R: a few groups of rows, each row roughly a mix of its group's hidden directions
R (77 x 10)
[[-0.26 -1.44  4.68 -1.14  3.27  1.03  1.83 -0.04 -0.96  0.45]
 [-3.64 -2.39 -2.78  0.76  0.01  0.71  0.24 -3.08  0.15  2.03]
 [ 2.08  2.84 -0.83  0.64 -2.33 -0.04 -0.62  1.23 -4.17 -1.81]
 [-1.60 -1.06 -2.81 -2.55 -1.81 -0.54 -2.16  1.92  1.90  2.81]
 [-2.11  0.05 -1.65 -1.18 -4.00 -0.01 -1.01  0.90  3.62 -1.42]
 [ 0.41 -2.30  2.21  2.38  1.22 -2.24  1.27  1.95  0.12  3.68]
 [-1.00 -3.80 -2.33  2.86  1.39  0.27 -0.56 -1.50 -2.02  1.94]
 [-0.65  0.04  1.05 -2.19  0.09 -3.95  3.65  0.22 -2.32  0.89]
 [-1.42 -0.93  0.68  2.51 -1.65 -1.44 -1.08 -3.79  3.26  0.93]
 [ 1.23  2.22 -2.44 -3.79 -0.84  0.57  0.74 -2.19 -1.78  2.27]
 [-0.30 -1.44 -2.13  4.85  0.74  0.14  2.09 -1.65  0.99 -1.63]
 [ 2.89 -3.09  2.25 -1.50  1.81  1.67 -2.73 -0.49  0.89  1.34]
 [ 2.98  1.10  1.37  2.91 -0.83 -0.24  0.63  1.51 -0.17 -4.20]
 [-0.18 -3.06  0.43  0.80 -1.31  0.02 -5.11  0.04  1.36 -1.27]
 [-0.04 -0.30  0.72 -0.24  1.03 -0.01  3.12 -1.51  1.76  4.96]
 [ 1.41 -0.40 -2.87  3.18 -2.51 -0.10 -1.25  1.30 -2.99 -1.59]
 [ 0.66 -1.89  1.94  0.95  1.15 -3.56  2.90  1.34 -0.45  2.91]
 [ 0.73 -3.96  1.67  0.68 -0.14 -0.46 -2.01  2.34  3.35 -1.05]
 [-0.10 -1.59 -1.19  4.11 -1.18 -0.60 -0.97  0.65  2.33  3.48]
 [-2.49 -2.48  1.55  2.50  0.03 -1.78  1.70 -1.55  2.64  2.27]
 [ 0.85 -1.40  0.09  0.53 -1.57  0.50 -5.49 -1.12  1.42 -1.56]
 [ 2.48 -2.92  2.08 -0.69  1.00  1.31 -4.09 -1.03  1.20 -0.28]
 [ 1.75 -1.15  4.37 -1.10  0.84  0.30 -2.14  0.35 -3.34 -0.36]
 [ 0.96  3.06  0.15 -2.07  2.85 -0.87  2.52  0.91  2.62  2.01]
 [-0.81 -4.75  2.18  0.04  1.47 -1.12 -0.89  0.32 -1.25 -2.76]
 [-2.40  1.00  1.31 -1.16  2.24  0.68  2.89 -3.47  2.33  0.63]
 [ 0.07 -2.29  2.67  3.17  0.62  0.29 -1.47  0.02  3.88  1.17]
 [-1.39  1.24 -1.99  2.11 -2.48  0.49 -2.85  3.52  1.61  0.28]
 [-1.45  0.99  2.46 -3.67  1.34  2.13  0.83 -1.45 -2.06 -2.35]
 [ 0.76 -2.13  4.31  0.69  3.22 -0.03  1.06  1.66 -0.65  1.63]
 [ 1.51  4.62 -1.52  0.05  0.93 -0.71  3.25  0.93  1.64 -0.30]
 [-1.86  0.51  1.15 -2.08  3.37  0.37  2.10 -2.79  1.01  2.72]
 [-1.30  2.56 -2.59 -1.98 -2.06  1.72 -2.23 -0.72 -1.18 -2.92]
 [ 2.74 -0.26 -1.53 -0.50  0.02 -3.54  3.72 -1.34  1.72 -0.51]
 [ 2.44 -2.16  1.05  3.31  1.89  1.45 -0.48  0.02  3.42  1.13]
 [ 2.69  1.37  0.69  3.37  0.65  0.12  1.09 -0.29 -3.59 -2.44]
 [ 3.36  0.72  2.87  0.41  2.22  1.22 -0.62 -1.53 -0.07 -3.48]
 [ 1.34  0.67  3.51  0.53  4.10  0.03  2.68 -1.21  1.05 -0.37]
 [ 0.38  4.36 -0.11 -0.99 -2.94 -0.05  1.17  0.87  1.38 -2.96]
 [ 0.65  1.79 -3.06 -1.06 -2.12 -3.63 -0.24  1.99 -2.13 -1.08]
 [-0.66  3.46 -2.31 -0.47 -0.37  0.31  2.31  3.55 -2.23 -0.61]
 [ 1.74 -2.90  0.93  1.19 -1.33 -0.71 -2.33  3.39  2.31 -1.81]
 [-1.66 -1.40  0.55  3.10 -0.78 -0.92 -1.55  2.53 -0.68  4.02]
 [-2.55 -1.66  1.37  2.34 -0.07  2.60 -0.27 -1.81  2.04  3.26]
 [ 0.34  1.42  1.94 -1.97  4.27 -0.06  2.03 -1.31 -0.31  2.75]
 [-2.27 -1.51  0.78  3.89 -1.54 -1.26 -2.20  0.21  2.54 -1.73]
 [ 1.30  3.23 -1.40  0.72  0.59  0.14  1.23 -0.87 -4.90  0.55]
 [-0.52 -2.88  3.56  2.51  2.68 -0.60  1.80  1.02  1.15 -0.91]
 [ 0.38  0.96 -0.55 -0.64  1.09  1.00  0.43  5.04 -2.59 -2.29]
 [ 2.78 -0.05 -3.81  2.21 -1.61 -2.06 -0.11  0.06  2.74 -0.04]
 [ 1.15  0.86 -0.44 -3.51  1.45  0.04  3.48 -1.87 -2.58  1.62]
 [ 0.15 -3.50  0.95 -1.58  1.92 -0.36 -2.61  0.93 -1.24  3.58]
 [-2.20  1.48  1.51 -2.78  0.51  3.21 -1.61 -0.40 -2.41 -2.32]
 [ 0.02 -1.77  2.04 -1.76 -0.27 -0.55 -1.27  2.31  4.87 -0.38]
 [ 3.74  2.64  0.33 -1.41  1.63  2.76 -0.75  2.22 -1.16 -1.15]
 [ 1.29  0.15  2.46  2.35  0.73 -0.20 -1.48 -1.85  0.75 -4.64]
 [-2.26 -0.62  2.35 -1.93  2.98  0.73  1.38 -3.30  0.64  2.04]
 [ 0.00  0.61 -2.55 -2.85 -2.40 -0.66 -2.12 -3.64 -1.60 -0.22]
 [-4.98  0.61  0.07 -0.37 -2.22  1.34 -0.95 -0.86 -1.69  2.22]
 [-2.72  0.46  2.87 -2.73  1.14  3.08  0.48 -1.91 -1.59 -1.00]
 [-1.44  3.45  1.74 -4.07  0.76  0.40  1.56 -1.62  0.77  1.25]
 [ 3.29  0.53  1.60  1.68  3.08 -0.96  1.87  2.20  2.36 -0.83]
 [ 0.52  0.78 -1.32  1.42 -0.40  3.14 -4.67  1.45  0.43 -1.64]
 [-2.98  1.47 -2.17 -0.22 -0.76 -1.68  3.93  1.48 -2.16 -0.02]
 [ 0.09  0.42  2.27  3.88  1.30  0.44  0.03  2.96  1.45 -2.89]
 [-2.07 -4.63  1.11 -0.95  0.88 -2.07  0.69 -0.66 -2.15 -1.74]
 [-2.26  3.05  0.74 -2.24 -1.64  0.58  1.85 -1.64  3.11 -1.65]
 [ 0.30 -2.19  2.16  3.04  1.75  2.87 -1.21 -0.03  2.48  1.94]
 [-1.13  1.52 -0.22 -0.69 -0.73  0.36 -3.46  3.29 -3.59 -1.02]
 [ 1.49  2.41 -1.52 -2.55  0.26  1.50  1.84  0.09 -0.22  4.35]
 [ 0.31  2.47 -4.08 -1.20 -2.65 -0.57 -1.61 -0.03 -0.58 -2.64]
 [-1.83 -0.26 -3.35 -2.27 -1.92 -0.21  0.04  1.52 -0.83  3.87]
 [ 2.92 -2.55  0.56  1.48  0.75 -1.21 -1.46  3.92  2.07 -0.44]
 [ 2.27  1.38 -2.22  0.31 -0.62 -0.88 -3.20  3.34 -1.28 -2.28]
 [ 1.11 -2.57  0.37 -1.69  0.76  1.41 -1.45  0.97  1.51  4.78]
 [ 1.08  1.70 -2.91 -0.77 -1.12  2.33 -1.57 -2.05  1.80 -3.43]
 [ 1.57  1.34 -1.64 -2.37 -1.20  1.26 -1.15 -2.08  1.03  4.38]]
one row of each group, then the others: which group is each in?
[-0.76  2.64  2.17 -3.14  2.33  0.00  2.28 -1.12  2.45  1.25] => D
[-2.46 -1.52 -0.44 -1.24  0.99 -1.79  4.08  1.36 -2.96 -0.13] => K
[ 3.33  1.61 -3.00 -1.15 -0.59 -2.16 -0.27  1.04 -0.22 -3.36] => N

[ 0.38  1.09 -0.06  3.77  1.63  0.56  3.19 -2.70 -1.00 -2.14] => D
[-0.93 -2.09  4.18 -0.95  2.71  0.89 -0.06 -2.79 -1.23  0.68] => D
[-1.07 -0.61  4.25 -1.60  2.39  0.05  0.64  1.76 -3.16  0.37] => N
[-2.50 -0.22 -0.75  2.91 -2.35 -0.99 -0.94 -0.48  3.52  2.49] => K
[-1.07  1.09 -3.74 -0.01 -3.40 -3.38  0.85 -0.34 -0.41  1.07] => N
[ 2.98 -1.08  2.48 -1.49  3.72  1.82  1.15  1.81 -1.14 -0.11] => K
